[[126 114 142 134 123]
 [107 106 155 129 119]
 [133 101 155 134 119]]
=>
[[107 106 155 129 119]
 [126 114 142 134 123]
 [133 101 155 134 119]]

[[148 136 115 108 136 136]
 [117 111 127 138 130 105]
 [104 144 129 115 133 123]
 [157 129 119 119 139 137]]
=>
[[104 144 129 115 133 123]
 [117 111 127 138 130 105]
 [148 136 115 108 136 136]
 [157 129 119 119 139 137]]

[[123 128 117 129 131 128 127 130 123 127 118 121 120 130]
 [127 124 120 130 129 125 129 127 130 128 155 130 130 131]
 [130 124 125 129 138 126 131 125 128 126 126 132 129 126]
 [129 128 127 129 127 128 125 126 128 130 117 126 127 132]]
=>
[[123 128 117 129 131 128 127 130 123 127 118 121 120 130]
 [127 124 120 130 129 125 129 127 130 128 155 130 130 131]
 [129 128 127 129 127 128 125 126 128 130 117 126 127 132]
 [130 124 125 129 138 126 131 125 128 126 126 132 129 126]]

[[146 124 139 137 125 130 134]
 [140 118 132 131 127  99 129]
 [117 139 125 125 127 152 127]
 [132 128 131 130 127 129 128]
 [126 133 127 126 128 150 127]
 [133 130 136 134 127 149 131]
 [111 131 120 121 128 127 124]
 [123 125 126 127 128 101 126]
 [134 129 132 131 128 129 129]]
=>
[[111 131 120 121 128 127 124]
 [117 139 125 125 127 152 127]
 [123 125 126 127 128 101 126]
 [126 133 127 126 128 150 127]
 [132 128 131 130 127 129 128]
 [133 130 136 134 127 149 131]
 [134 129 132 131 128 129 129]
 [140 118 132 131 127  99 129]
 [146 124 139 137 125 130 134]]

[[150 115 122 138 129 112 133 139 133 123 128 143 123 116 124]
 [143 147 115 141 143 136 122 112 120 121 109 118 118 102 119]]
=>
[[143 147 115 141 143 136 122 112 120 121 109 118 118 102 119]
 [150 115 122 138 129 112 133 139 133 123 128 143 123 116 124]]

[[122 137 134 122 125 130 119 136 145]
 [128 149 143 122 116 124 126 145 147]
 [126 138 150 116 126 121 141 143 138]
 [111 139 142 129 124 134 137 129 131]
 [110 130 143 111 123 119 144 127 126]
 [114 128 135 110 124 133 140 118 128]
 [109 127 137 108 132 113 137 117 124]
 [105 130 149 122 141 104 145 114 113]
 [115 130 127 115 123 119 146 117 111]
 [117 128 112 120 123 121 138 108 113]]
=>
[[105 130 149 122 141 104 145 114 113]
 [109 127 137 108 132 113 137 117 124]
 [110 130 143 111 123 119 144 127 126]
 [111 139 142 129 124 134 137 129 131]
 [114 128 135 110 124 133 140 118 128]
 [115 130 127 115 123 119 146 117 111]
 [117 128 112 120 123 121 138 108 113]
 [122 137 134 122 125 130 119 136 145]
 [126 138 150 116 126 121 141 143 138]
 [128 149 143 122 116 124 126 145 147]]

[[136 119 129]
 [137 144 155]
 [134 110 128]
 [120 136 134]
 [139 138 140]
 [140 132 127]]
=>
[[120 136 134]
 [134 110 128]
 [136 119 129]
 [137 144 155]
 [139 138 140]
 [140 132 127]]
